0: (64 49 60 50 66 55 59 51 58 53 69 48 39 55 58 41 47 50 74 41 47 47 47 78)
1: (34 49 47 50 40 43 28 31 54 62 45 36 42 51 59 59 22 50 89 51 49 66 41 50)
2: (54 36 50 50 48 34 32 51 55 42 61 45 39 63 67 68 41 82 38 48 40 41 67 27)
3: (41 49 30 50 35 55 50 59 57 27 31 48 43 71 60 47 38 58 32 34 60 50 65 47)
4: (38 54 49 50 37 50 40 51 42 50 24 49 36 47 58 57 20 54 50 81 48 38 58 50)
5: (46 91 57 50 56 32 36 31 45 71 54 42 45 27 43 81 37 62 38 69 51 62 65 73)
6: (60 49 56 50 54 39 57 51 55 36 49 40 39 70 65 66 41 39 50 40 47 51 51 37)
7: (33 47 58 91 53 61 47 24 41 75 58 61 69 35 38 25 74 50 50 44 65 59 68 50)
8: (61 49 61 50 24 43 37 36 54 32 31 67 36 62 56 46 40 50 50 72 44 35 55 50)
9: (61 40 36 50 48 30 42 80 73 35 67 48 43 63 60 59 44 50 41 21 59 54 61 29)
10: (44 49 47 50 41 34 43 51 32 68 44 31 71 41 38 59 55 80 50 42 72 78 70 53)
11: (52 49 74 41 56 48 67 51 38 54 47 23 61 38 37 46 56 50 25 57 69 63 34 62)
12: (35 49 72 50 29 38 34 45 41 45 44 47 26 62 71 68 23 37 8 53 42 45 71 47)
13: (41 49 46 50 48 31 43 51 55 61 50 27 41 51 48 61 39 50 55 61 30 52 51 50)
14: (47 72 51 62 39 37 39 60 54 36 43 46 37 60 64 71 37 50 72 54 40 42 56 35)
15: (69 49 75 50 56 32 55 51 33 62 44 19 69 37 23 64 58 50 50 49 68 65 61 57)
16: (40 51 41 57 42 41 39 51 53 28 48 31 35 68 67 62 27 50 38 46 56 48 69 50)
17: (41 49 35 50 60 59 97 56 56 34 61 40 77 64 57 55 65 50 50 17 43 56 26 50)
18: (21 49 34 50 22 54 54 51 55 33 35 49 40 66 69 50 33 50 50 49 51 52 32 50)
19: (54 61 31 28 27 44 42 51 66 29 61 38 51 76 71 50 48 50 27 29 57 49 42 50)
20: (35 49 54 50 62 60 47 22 34 76 50 52 67 32 28 34 53 50 54 67 57 77 65 50)
21: (41 32 40 73 44 52 69 51 41 41 48 39 68 57 43 55 54 46 50 33 72 67 44 50)
22: (54 49 38 50 58 61 24 80 54 72 43 74 37 53 49 25 39 50 50 71 46 36 69 35)
23: (35 39 61 38 55 50 64 28 22 69 40 43 51 40 32 50 54 50 20 55 63 69 56 27)
24: (46 38 32 50 41 57 30 51 59 44 57 50 54 64 52 45 50 50 74 30 65 51 53 50)
25: (45 49 47 50 70 52 43 74 53 66 64 41 59 28 42 48 55 40 71 45 44 69 42 67)
26: (37 32 56 50 54 77 75 51 50 51 43 62 56 58 58 34 53 34 50 41 45 37 49 64)
27: (38 49 13 50 41 61 50 64 42 66 44 74 67 33 43 42 51 57 50 43 32 61 60 50)
28: (62 49 48 13 43 18 48 51 64 43 66 40 52 68 57 64 57 50 50 50 33 42 51 41)
29: (75 67 62 50 35 33 29 51 67 32 47 41 30 57 58 47 43 50 50 60 40 41 51 33)
30: (80 49 48 0 36 36 47 73 64 30 53 47 33 66 55 42 53 50 50 51 46 32 48 77)
31: (67 49 43 51 68 64 71 51 74 61 63 57 47 46 62 25 52 33 39 52 8 18 37 50)
32: (50 49 33 50 62 49 59 51 80 15 84 46 44 70 80 50 55 78 50 37 30 30 36 27)
33: (29 64 48 42 79 66 64 51 28 64 29 67 60 26 30 48 52 6 50 73 47 73 51 50)
34: (60 63 34 50 71 62 41 81 45 68 68 52 80 33 27 38 74 65 55 39 61 63 34 50)
35: (54 48 43 50 55 45 69 51 31 59 45 55 61 43 28 46 60 50 50 61 62 60 43 55)
36: (49 49 48 50 30 45 60 51 61 28 44 44 42 66 64 59 51 19 31 37 36 30 50 50)
37: (53 49 38 52 53 73 57 36 64 58 59 66 68 42 63 37 60 54 50 52 16 27 22 50)
38: (41 42 47 50 41 57 35 99 40 70 57 62 53 48 45 48 51 50 80 58 47 46 49 64)
39: (43 60 36 7 27 49 38 51 66 39 52 43 34 61 65 50 36 50 50 48 40 37 51 50)
40: (58 49 60 50 33 55 56 52 45 53 47 56 56 41 37 43 71 57 38 51 55 39 39 50)
41: (67 58 62 50 37 24 20 51 42 50 44 29 38 43 49 67 39 63 63 60 40 73 51 50)
42: (63 55 56 67 48 52 63 51 76 25 65 56 37 76 70 35 56 50 50 50 28 30 31 50)
43: (55 49 51 59 40 64 45 51 65 33 40 56 45 78 64 40 47 50 50 26 53 40 51 50)
44: (67 42 57 50 21 39 44 51 61 28 58 54 45 83 54 45 63 50 50 37 54 42 39 54)
45: (33 45 50 43 35 46 26 51 59 54 50 37 28 51 67 58 22 25 50 43 58 52 72 53)
46: (53 36 50 50 62 38 65 34 29 62 59 33 66 44 36 61 62 50 46 50 53 72 57 46)
47: (37 41 68 99 68 63 40 75 39 70 65 57 57 32 29 36 63 34 50 56 70 68 54 50)
48: (69 64 36 50 48 56 30 41 68 25 58 54 30 68 59 40 53 41 30 39 57 28 42 46)
49: (52 52 57 50 47 41 33 62 34 70 58 42 60 22 31 63 60 50 50 60 74 66 50 39)
50: (28 54 35 50 30 68 47 51 51 61 35 74 36 47 61 41 29 12 70 49 52 39 54 62)
51: (27 49 25 38 28 46 33 51 68 50 52 52 35 60 63 35 44 50 50 48 45 41 64 11)
52: (61 50 55 50 62 37 68 51 48 56 70 29 64 37 41 71 68 58 50 55 54 53 19 51)
53: (45 49 50 50 67 61 62 48 37 41 50 49 68 55 32 39 70 50 39 54 59 63 30 50)
54: (38 49 56 36 61 76 60 52 36 48 44 66 74 37 35 31 71 50 39 38 58 59 34 37)
55: (53 26 62 50 67 38 39 51 50 58 61 28 57 39 41 53 66 50 48 18 80 68 54 51)
56: (45 67 32 36 71 68 58 51 34 80 50 66 62 30 43 42 48 50 50 68 37 53 48 50)
57: (47 49 61 50 63 54 67 43 38 60 55 46 68 38 38 50 74 53 50 20 66 66 55 96)
58: (65 44 57 11 67 34 72 94 59 44 74 23 52 64 59 65 63 50 78 32 41 45 24 64)
59: (41 27 54 69 39 40 52 21 46 57 33 41 39 57 58 55 34 66 36 75 23 38 68 50)
60: (43 22 53 50 29 49 56 55 64 26 39 49 41 64 70 55 40 50 50 30 46 46 50 16)
61: (32 49 58 50 57 56 44 51 50 53 45 41 49 46 44 45 32 69 45 59 71 68 63 36)
62: (59 74 47 46 78 35 60 51 37 53 77 17 70 53 42 66 70 66 64 30 53 78 54 59)
63: (39 49 45 59 56 75 69 50 36 64 25 71 51 39 38 36 51 50 79 74 42 44 64 50)
64: (33 49 41 59 62 73 62 75 61 49 41 69 59 52 55 15 36 48 66 65 55 58 37 50)
65: (60 49 57 50 54 43 73 74 28 54 30 50 62 41 37 63 52 68 50 64 47 70 39 50)
66: (70 49 50 39 50 37 39 51 59 66 83 37 63 33 52 56 67 60 50 37 45 39 19 67)
67: (54 53 31 87 78 71 86 47 58 67 54 67 61 46 58 41 58 37 31 59 20 32 29 50)
68: (45 44 55 54 46 57 37 50 58 58 47 61 54 33 50 26 57 50 50 48 64 38 62 61)
69: (45 63 55 50 43 45 57 51 42 46 27 57 26 55 67 63 22 50 50 79 20 36 68 50)
70: (51 78 44 50 73 44 47 28 29 63 54 42 59 29 35 70 56 50 46 63 59 64 47 28)
71: (38 49 38 50 56 39 64 35 35 57 43 39 56 39 44 70 51 50 50 39 51 78 53 64)
72: (48 50 51 50 37 49 52 51 62 31 62 44 43 65 71 62 53 43 59 31 46 26 46 55)
73: (41 49 40 64 40 35 38 51 59 41 43 47 41 70 56 55 39 52 50 48 54 59 72 50)
74: (66 72 27 7 43 37 51 51 74 26 86 36 39 66 68 64 55 65 37 43 30 34 31 50)
75: (55 49 59 22 68 53 74 51 30 60 51 47 71 40 33 59 68 90 50 48 40 62 37 50)
76: (36 49 37 50 63 46 51 51 53 38 38 36 34 64 71 66 20 50 20 60 39 51 67 54)
77: (45 49 25 50 49 53 58 31 75 19 75 33 42 72 74 49 58 48 50 18 48 37 42 50)
78: (88 49 62 55 41 44 40 52 60 38 48 51 34 67 58 54 43 50 56 55 37 35 50 92)
79: (37 49 40 67 47 45 40 51 47 43 48 52 38 65 77 70 24 50 50 48 21 45 65 55)
80: (64 49 64 50 33 32 29 37 51 42 61 47 38 70 60 63 45 50 50 51 46 42 56 50)
81: (58 88 64 53 46 48 48 51 61 71 71 46 62 27 38 36 63 50 50 53 40 49 21 50)
82: (39 16 57 50 45 47 56 51 41 65 46 63 60 28 34 36 70 52 50 56 62 56 39 50)
83: (66 32 43 54 42 37 32 51 63 36 53 59 41 59 63 59 47 50 50 52 33 33 51 26)
84: (35 30 32 50 41 57 66 51 47 42 40 40 57 38 47 50 61 69 50 28 66 54 53 69)
85: (45 49 44 68 59 48 53 51 24 57 34 52 57 38 33 62 61 50 76 62 55 50 71 41)
86: (59 49 62 50 25 34 32 51 62 39 63 49 40 57 61 52 54 50 50 48 35 33 51 50)
87: (44 49 52 50 66 61 67 60 42 59 45 65 62 28 31 33 71 50 50 53 59 62 47 34)
88: (59 49 68 50 33 43 36 73 41 72 46 43 52 45 36 55 58 1 40 48 53 60 45 50)
89: (34 49 40 68 71 50 76 51 51 38 69 39 41 74 85 66 35 50 50 42 30 37 59 31)
90: (36 49 44 50 60 46 64 57 45 53 44 34 43 53 41 44 35 43 65 60 71 65 69 50)
91: (13 49 46 37 74 84 70 51 37 80 11 82 52 16 32 22 38 50 59 75 50 68 73 50)
92: (6 65 60 48 36 54 48 51 20 69 21 45 47 31 42 55 25 50 50 72 71 64 84 50)
93: (61 81 54 50 52 45 46 51 64 38 73 46 41 68 79 65 43 50 60 42 26 35 41 55)
94: (57 84 52 17 38 41 35 42 55 42 53 38 39 52 56 54 39 50 62 58 55 42 40 19)
95: (31 22 42 50 33 63 50 51 48 56 33 69 41 58 56 36 29 45 50 62 55 43 67 50)
96: (44 49 82 62 43 37 38 51 40 46 39 34 38 58 57 56 42 50 50 61 67 56 55 50)
97: (44 49 58 50 53 72 61 17 30 62 25 63 60 34 24 38 48 86 26 66 61 66 42 50)
98: (28 44 79 50 39 38 34 51 22 67 35 42 58 33 32 59 50 54 54 58 82 74 59 50)
99: (50 49 55 50 55 85 60 51 37 56 21 82 48 39 43 24 41 50 50 74 44 42 51 50)
100: (66 49 48 62 69 59 61 59 67 69 57 75 70 28 40 37 68 74 45 38 38 51 44 50)
101: (45 63 55 50 23 25 13 51 46 61 40 50 30 44 63 75 15 37 50 82 39 45 61 33)
102: (60 49 43 50 43 54 64 32 81 15 50 55 30 83 68 27 59 13 50 34 47 28 40 4)
103: (36 49 49 50 41 32 29 51 61 57 88 40 36 58 86 76 33 50 0 47 23 31 52 52)
104: (46 72 55 73 25 41 24 51 49 42 33 39 23 44 61 55 18 50 50 72 42 33 76 50)
105: (49 0 37 18 46 50 41 13 47 57 49 56 38 38 44 60 48 50 50 63 66 46 55 50)
106: (42 92 53 50 50 62 44 61 42 67 57 64 55 35 67 49 32 85 34 52 33 59 40 36)
107: (53 49 56 55 32 49 57 50 68 27 36 65 27 57 63 41 45 50 82 76 21 17 36 50)
108: (32 49 45 86 17 54 38 51 47 48 15 57 34 37 58 55 26 30 72 64 50 42 60 50)
109: (82 43 50 46 35 29 41 76 64 33 58 39 40 62 61 65 43 61 16 45 50 40 50 50)
110: (53 76 64 50 42 47 47 38 53 54 44 41 36 61 57 48 34 39 50 40 61 45 71 52)
111: (49 61 56 37 63 61 58 51 33 55 25 56 63 38 29 35 56 50 67 72 52 65 51 57)
112: (59 66 24 30 38 66 49 51 86 33 42 54 39 58 53 14 53 50 50 25 59 42 54 32)
113: (40 57 39 34 70 91 72 14 44 53 42 67 64 42 41 30 60 68 50 49 46 40 36 61)
114: (63 53 63 52 49 61 40 51 75 48 41 66 40 58 50 37 40 95 50 62 50 35 49 50)
115: (44 49 29 56 73 81 63 36 51 57 60 84 65 33 45 28 69 50 50 45 37 42 32 56)
116: (80 49 59 69 62 51 57 51 67 51 76 55 59 64 54 48 64 50 63 32 39 42 27 55)
117: (41 73 25 50 53 50 52 42 51 40 57 38 55 47 50 51 61 50 1 38 63 46 47 50)
118: (51 49 55 50 47 66 49 51 44 53 35 69 50 52 44 46 51 50 50 62 51 54 52 50)
119: (58 49 26 50 67 70 86 45 70 53 70 69 66 44 53 29 85 50 56 25 29 36 16 50)
120: (43 50 37 50 24 61 36 51 64 37 42 54 30 60 69 37 36 50 50 47 52 35 50 50)
121: (46 49 25 41 66 61 60 51 46 63 63 54 67 34 46 57 57 43 50 30 48 52 51 65)
122: (51 49 76 31 49 44 31 17 46 53 32 58 19 56 49 46 22 33 50 84 64 49 56 53)
123: (65 49 49 50 56 34 40 51 60 48 56 33 47 54 63 63 35 50 40 56 21 54 37 57)
124: (44 49 32 50 46 53 61 20 50 50 40 50 58 49 45 41 52 50 81 43 48 68 52 50)
125: (50 49 44 50 34 55 38 41 50 45 38 61 29 71 58 44 33 24 26 53 55 43 65 56)
126: (69 49 41 49 67 71 61 50 45 47 48 73 59 57 27 30 73 50 39 20 86 66 51 50)
127: (42 49 35 65 31 60 24 51 62 28 23 45 34 54 57 49 24 50 8 45 67 45 91 38)
128: (37 49 44 50 45 56 30 51 27 71 31 54 61 45 41 57 40 50 55 65 41 72 65 50)
129: (60 68 41 84 43 53 58 47 62 51 59 61 42 57 71 47 47 50 50 44 32 32 40 50)
130: (74 49 49 47 32 33 35 61 60 43 67 48 48 62 64 67 49 50 56 44 28 39 40 50)
131: (58 75 73 50 68 54 65 39 27 68 68 46 80 41 41 63 75 50 50 38 49 55 33 31)
132: (31 43 60 50 59 40 53 46 33 67 58 31 65 33 45 63 54 41 50 51 54 71 45 14)
133: (38 32 61 29 66 51 72 51 27 53 37 33 64 38 36 61 49 45 50 66 68 75 43 50)
134: (63 49 57 34 62 23 68 54 55 46 56 18 49 65 48 55 46 28 64 57 43 50 52 49)
135: (44 55 41 46 51 71 57 51 59 53 42 77 51 51 63 41 45 43 47 46 40 33 46 50)
136: (61 60 74 39 51 47 54 51 27 58 65 41 73 36 36 67 80 32 50 39 62 51 33 49)
137: (53 49 63 50 42 34 50 59 57 52 56 44 37 66 64 55 50 50 50 65 23 32 40 53)
138: (56 29 47 86 23 35 50 44 66 26 53 55 40 64 65 68 45 50 50 43 33 37 39 50)
139: (49 30 37 30 43 63 23 38 74 33 54 65 40 57 71 47 44 50 86 32 46 31 44 36)
140: (94 49 67 50 59 50 50 51 73 41 74 54 47 64 55 45 62 99 51 38 43 33 33 19)
141: (42 49 41 50 54 62 21 62 41 72 43 57 35 41 52 52 24 50 50 67 51 45 84 50)
142: (77 49 49 52 58 38 56 51 63 29 53 42 38 64 64 60 48 50 52 43 46 33 43 95)
143: (38 49 57 52 47 67 60 51 42 57 24 68 46 58 48 40 40 50 50 58 63 53 52 50)
144: (61 49 65 50 33 35 28 60 64 24 75 34 47 78 67 68 55 77 79 27 54 39 52 50)
145: (26 63 53 65 54 66 41 51 35 85 51 55 50 28 44 40 39 23 50 53 55 63 59 50)
146: (33 0 40 62 74 64 42 40 39 73 50 60 60 29 38 31 49 50 43 52 70 73 75 40)
147: (42 49 61 50 57 67 35 58 46 64 58 71 63 47 54 47 45 35 39 44 55 66 39 59)
148: (47 49 32 40 38 53 43 51 70 25 40 66 19 69 54 29 45 50 50 61 40 35 58 44)
149: (82 49 62 50 33 41 25 51 58 49 54 52 42 74 49 49 38 39 50 70 56 27 49 50)
150: (63 49 51 50 58 49 61 29 40 55 43 59 52 49 33 52 63 50 50 45 63 54 56 31)
151: (51 49 53 60 59 45 58 51 22 70 54 38 77 37 40 70 52 50 41 49 53 76 50 68)

(39 35 19 45 70 62 82 51 59 46 68 41 74 50 52 44 62 51 49 18 54 63 36 54) 17 121 21
(35 49 30 50 51 74 77 3 58 52 42 66 62 36 65 39 51 33 50 63 15 30 33 50) 37 135 115
(48 49 61 50 71 61 71 51 34 77 55 62 72 24 40 44 66 20 64 44 44 62 38 23) 87 131 132
(50 82 25 50 66 75 59 51 67 60 45 84 43 47 54 33 50 61 36 59 43 36 39 55) 135 115 56
(24 63 69 50 67 61 68 51 20 75 17 53 60 25 31 47 36 4 50 74 62 83 62 50) 33 145 111
(40 49 56 37 64 63 75 51 32 73 40 62 72 39 33 42 58 54 45 67 51 63 38 33) 87 35 54
(18 52 41 50 47 48 47 26 42 52 45 45 50 45 48 48 48 81 40 39 82 52 90 37) 61 10 73
(53 49 75 50 52 53 61 67 30 75 49 49 72 24 33 56 54 50 50 56 58 73 37 73) 151 35 65
(42 37 45 65 46 58 42 51 36 50 50 52 56 44 51 48 52 50 35 66 32 50 56 53) 118 128 40
(38 73 54 35 64 79 75 51 28 64 25 78 75 36 31 41 52 85 67 70 45 58 34 50) 111 56 63
(40 68 43 50 33 48 49 51 74 62 72 58 39 44 53 35 61 50 50 28 62 27 54 50) 68 72 120
(50 49 71 42 40 43 51 58 13 62 27 40 65 33 22 68 48 49 28 65 72 79 61 50) 98 15 49
(48 49 29 50 74 72 68 92 51 57 40 54 74 43 34 32 65 50 97 15 60 70 53 93) 25 57 121
(59 9 48 50 40 42 44 55 48 45 50 43 42 45 40 55 52 65 60 49 61 57 39 50) 82 84 24
(33 38 52 60 19 61 17 38 59 48 33 60 30 59 67 42 32 50 50 50 40 25 65 50) 120 8 95
(49 49 30 50 36 50 45 45 66 30 39 48 29 60 59 40 36 50 50 52 52 39 54 50) 120 148 3
(51 56 62 50 42 55 39 61 45 65 39 63 26 48 51 38 30 68 37 76 43 33 52 50) 4 118 114
(70 49 47 50 34 32 42 54 69 42 67 52 47 57 67 65 52 50 50 57 26 23 29 50) 130 86 137
(46 55 38 50 52 77 62 36 47 44 44 85 51 67 55 35 53 49 50 57 27 31 37 53) 135 37 26
(41 49 36 50 69 72 63 64 30 59 40 58 75 26 34 58 50 35 49 69 32 58 32 50) 56 33 35
(47 59 61 50 86 65 84 51 37 62 57 54 78 34 38 40 65 50 56 43 44 61 44 50) 87 53 131
(59 49 59 50 72 57 49 61 47 67 79 57 78 37 39 44 79 50 50 37 61 62 30 50) 34 136 131
(60 44 74 50 26 24 33 17 54 52 59 27 46 51 55 54 47 41 50 61 55 51 48 50) 80 96 86
(60 54 74 50 41 23 30 51 36 69 41 20 56 31 34 58 53 50 61 55 66 62 59 65) 15 49 98
(42 49 32 62 44 38 47 51 37 57 35 34 60 28 40 63 45 50 50 46 50 77 47 34) 71 132 128
(62 36 71 50 41 37 37 51 38 59 55 39 57 40 45 74 50 85 48 49 67 62 43 63) 10 49 15
(48 71 84 50 53 32 38 51 40 48 31 23 31 55 52 64 20 50 28 84 49 64 62 50) 96 4 41
(53 37 66 50 59 46 43 50 49 61 62 33 57 37 45 56 54 45 50 55 45 47 34 50) 52 13 66
(66 49 55 50 49 48 62 51 74 39 50 44 36 66 52 23 58 50 81 47 36 41 24 50) 42 0 116
(78 49 43 50 49 24 46 51 64 34 48 55 52 64 47 69 51 53 63 65 40 50 39 50) 130 83 123
(39 49 41 64 58 59 53 54 50 41 42 49 51 56 38 42 51 24 50 37 80 68 49 67) 21 90 53
(44 35 61 11 46 35 50 46 22 76 34 41 61 29 25 60 52 50 46 64 62 78 48 50) 133 98 23
(36 72 40 50 52 37 37 26 53 50 63 43 37 56 71 71 26 50 63 58 13 39 74 50) 79 13 14
(41 58 24 50 50 42 50 31 39 45 61 37 80 45 42 73 70 50 64 24 59 67 45 50) 71 121 46
(64 85 36 50 50 41 33 46 82 28 89 40 32 56 61 47 64 50 50 41 37 32 48 72) 93 48 74
(43 20 42 50 53 44 48 50 71 31 64 37 37 66 74 48 34 53 68 60 35 39 62 43) 83 72 6
(37 49 34 50 45 68 54 51 55 69 54 73 24 48 61 35 32 50 43 67 12 32 50 88) 135 50 95
(52 60 42 9 38 41 54 51 57 44 52 44 64 57 61 57 59 50 67 17 39 51 48 50) 28 39 72
(45 49 42 50 51 53 40 35 52 61 59 38 41 32 56 52 41 50 50 58 31 39 58 50) 13 123 137
(43 49 73 52 63 57 76 51 30 68 44 63 73 27 33 47 73 50 50 47 51 59 48 50) 87 35 54
(56 34 46 49 61 54 55 50 40 46 51 48 74 38 28 48 69 50 74 51 60 61 46 50) 35 53 87
(56 49 50 50 25 51 24 51 61 39 40 66 26 65 59 35 39 50 50 53 55 34 54 50) 120 8 148
(75 49 60 51 57 39 62 51 59 39 65 39 51 51 46 56 67 50 78 41 38 32 32 50) 116 0 130
(63 73 76 50 48 16 34 51 50 41 61 20 40 69 49 66 52 80 78 62 53 51 60 50) 41 144 80
(53 62 48 50 18 30 30 51 63 45 74 44 32 50 72 65 40 28 40 42 43 33 47 50) 86 130 80
(53 30 73 79 50 49 35 37 68 57 47 49 24 54 65 26 30 63 50 68 29 39 71 50) 59 114 8
(58 35 55 50 50 65 53 51 48 51 44 68 60 60 54 32 44 50 75 63 35 41 51 59) 118 135 26
(52 49 64 50 37 52 42 51 40 48 46 54 61 48 38 46 67 50 50 35 74 59 29 75) 40 53 35
(25 51 46 50 38 45 41 51 41 43 42 33 55 55 52 65 44 79 88 48 69 57 73 23) 61 73 14
(70 51 41 50 58 55 48 51 71 59 61 57 35 44 57 41 49 50 44 52 32 34 52 29) 83 31 135
(57 49 78 62 45 42 47 51 56 43 59 51 31 66 74 57 45 68 50 64 27 29 41 78) 137 78 86
(60 49 46 78 43 53 55 64 52 37 25 69 30 55 55 58 31 45 50 62 26 41 61 34) 69 14 79
(22 49 27 25 65 73 51 51 49 56 50 71 42 46 54 38 36 15 50 51 59 55 60 87) 50 135 121
(9 49 40 50 43 78 47 80 54 56 26 79 43 47 66 26 28 58 50 50 54 35 81 65) 95 143 135
(79 9 59 50 35 39 46 31 74 23 60 41 48 57 51 44 64 47 65 43 54 38 26 43) 44 83 86
(72 67 67 50 73 34 61 51 39 65 57 24 63 43 36 61 55 32 44 50 50 64 52 50) 15 46 151
(27 40 36 50 37 75 35 51 65 48 19 75 47 52 47 23 37 50 39 54 69 40 66 21) 95 143 51
(45 49 35 50 41 43 33 46 67 44 62 35 29 61 70 62 31 64 50 37 42 43 62 50) 16 73 2
(37 37 68 86 57 51 50 51 33 54 31 42 44 54 46 49 33 50 50 60 62 69 65 50) 96 61 90
(51 49 36 56 44 39 63 47 72 30 72 38 45 57 78 69 49 34 50 29 30 30 34 61) 72 77 36
(80 60 69 68 49 40 41 51 59 38 50 43 59 63 44 58 63 50 58 41 56 52 26 57) 116 44 130
(38 78 61 58 48 39 39 67 41 62 45 28 48 20 42 75 37 59 50 54 67 71 46 50) 49 5 98
(67 49 65 50 41 28 52 51 53 52 46 38 57 40 38 65 61 76 27 60 51 51 45 50) 40 52 11
(45 49 57 50 39 39 35 75 31 62 38 50 49 26 42 72 46 50 39 67 60 59 45 78) 49 151 98
(36 49 32 2 59 60 79 29 46 37 39 38 72 48 47 50 65 26 50 37 56 52 59 77) 121 71 84
(42 21 25 50 50 54 77 51 55 37 67 38 64 53 55 61 68 64 50 18 61 40 31 18) 17 21 84
(41 49 54 40 58 58 49 31 73 30 69 40 42 72 77 36 53 50 50 29 58 35 40 50) 77 72 43
(74 49 55 50 63 44 53 51 64 24 65 44 39 78 71 53 50 0 25 40 25 29 53 60) 36 6 42
(40 49 47 76 53 74 50 51 45 72 42 77 47 21 31 21 53 50 46 55 62 56 49 33) 87 145 99
(52 48 46 50 44 35 55 51 45 61 41 37 49 40 40 69 44 38 50 68 44 63 46 50) 13 71 35
(59 49 36 50 63 65 76 63 45 50 66 61 78 46 41 47 74 50 57 24 49 51 40 50) 121 17 119
(18 40 39 40 66 77 72 45 43 79 20 71 55 34 31 18 38 50 50 59 55 75 76 61) 91 63 20
(71 49 68 50 60 31 63 51 58 37 53 23 47 65 66 61 47 42 50 39 38 55 44 50) 6 134 123
(31 49 31 50 51 50 58 87 50 50 44 39 56 46 42 45 36 84 50 62 61 67 65 50) 61 90 10
(65 49 59 50 34 35 60 51 29 51 57 47 78 39 30 69 84 50 74 41 52 62 25 69) 136 52 35
(41 49 56 50 35 34 32 51 61 38 64 37 35 63 73 66 41 50 26 32 56 37 64 50) 16 80 86
(67 49 31 51 49 67 49 51 70 39 54 78 50 58 45 30 63 82 50 58 40 39 32 50) 114 37 135
(65 49 57 50 49 44 55 51 63 27 42 54 26 67 60 43 42 85 63 57 46 32 58 43) 114 148 8
(29 49 43 50 48 46 34 59 59 56 48 47 47 43 65 38 32 50 50 61 44 44 75 50) 141 73 45
(48 49 48 50 54 45 55 65 22 61 50 37 75 36 39 73 59 52 50 50 61 75 36 47) 151 49 65
(44 63 34 50 33 36 52 51 53 32 53 45 37 70 70 67 36 50 26 31 45 35 79 50) 16 3 73
(76 49 53 50 57 55 77 51 67 30 38 72 46 65 53 39 65 50 53 40 33 26 48 51) 42 135 43
(45 19 39 56 38 40 50 11 66 58 61 44 54 53 50 31 60 38 50 34 55 59 39 37) 124 24 150
(36 49 28 50 54 59 66 51 54 56 61 47 76 39 41 42 76 50 50 24 51 62 26 57) 121 53 17
(41 49 41 50 47 53 41 0 56 42 63 49 54 50 54 54 56 50 50 46 60 39 38 72) 124 72 24
(64 49 49 50 50 59 40 51 59 55 47 63 47 51 50 30 48 80 50 56 48 38 58 50) 114 118 68
(35 49 50 50 34 48 36 51 50 47 35 54 30 61 58 52 27 50 62 65 52 48 61 50) 4 73 120
(53 49 67 50 47 36 34 51 44 45 53 49 30 61 59 69 33 56 50 60 38 39 75 50) 80 2 79
(58 27 67 70 64 45 60 41 41 61 49 35 46 48 43 53 56 52 50 44 56 57 46 50) 46 150 55
(54 59 45 8 64 39 44 51 55 61 56 44 46 41 45 49 57 50 50 73 29 43 39 0) 94 28 13
(61 49 59 50 37 32 30 51 58 38 61 37 44 64 69 66 42 50 50 42 51 41 60 50) 80 86 130
(56 80 24 50 66 65 57 51 47 56 49 67 57 51 41 44 47 50 50 49 66 54 52 10) 150 87 70
(55 49 36 50 27 43 55 1 51 36 59 43 39 61 66 64 40 51 50 42 36 38 60 50) 80 72 86
(37 71 38 50 63 63 55 51 54 65 67 60 66 31 42 38 76 95 50 33 46 49 43 50) 100 34 115
(54 49 73 50 37 38 44 66 46 56 46 37 43 46 41 53 50 83 65 63 63 46 42 60) 96 40 41
(51 49 63 50 32 34 39 32 51 37 52 46 37 66 62 63 40 73 46 39 54 43 62 50) 80 2 86
(62 69 31 50 61 43 80 23 50 38 55 44 74 49 43 60 74 50 50 22 38 64 39 45) 17 71 150
(50 49 48 66 84 73 74 51 49 56 63 58 66 42 33 28 75 50 53 38 56 64 29 17) 87 54 53
(61 49 68 50 58 43 54 51 29 67 58 47 68 31 30 57 78 50 37 39 66 58 50 50) 136 15 49
(62 30 51 0 54 36 50 51 59 33 66 45 44 77 66 63 55 50 50 39 38 41 36 29) 28 6 74
(65 35 64 73 56 40 63 73 32 52 52 34 47 40 45 75 45 50 50 55 61 53 44 51) 65 52 15
(51 56 64 99 74 67 74 56 35 77 43 75 62 42 36 38 58 15 65 55 52 59 66 50) 47 145 63
(45 73 63 46 35 52 56 51 43 46 38 53 39 61 59 48 37 50 29 55 56 42 57 54) 110 125 143
(42 49 42 56 55 48 67 68 48 53 58 44 52 55 60 59 42 50 92 52 41 47 40 79) 0 25 38
(47 49 37 44 30 49 58 51 67 14 50 37 44 70 75 52 41 42 56 23 47 32 56 51) 72 36 77
(45 49 57 50 35 29 52 77 56 43 49 28 43 60 62 68 48 50 41 56 24 42 39 50) 137 13 123
(79 49 43 50 38 34 51 51 73 29 73 44 52 69 64 63 61 50 56 29 34 37 24 37) 130 72 44
(43 84 71 50 47 44 37 31 43 63 55 38 38 42 38 49 36 28 46 70 47 62 56 50) 110 5 145
(27 49 27 72 51 47 49 19 47 48 47 48 61 52 46 59 48 50 23 34 66 71 60 84) 71 21 84
(57 49 55 50 38 35 13 51 50 40 58 40 42 67 65 71 43 49 72 48 46 39 72 50) 80 14 86
(36 71 16 50 54 43 56 51 40 55 47 40 75 47 30 57 62 50 50 34 65 86 50 76) 71 151 121
(38 49 64 34 64 65 58 51 27 66 38 56 58 39 31 47 40 50 16 68 69 77 60 50) 23 133 61
(67 4 77 74 50 49 33 76 51 68 49 53 45 46 47 45 41 50 60 46 70 52 72 65) 68 96 55
(74 23 46 48 73 74 58 27 52 58 64 79 61 38 29 43 70 50 27 55 47 49 40 50) 115 100 150
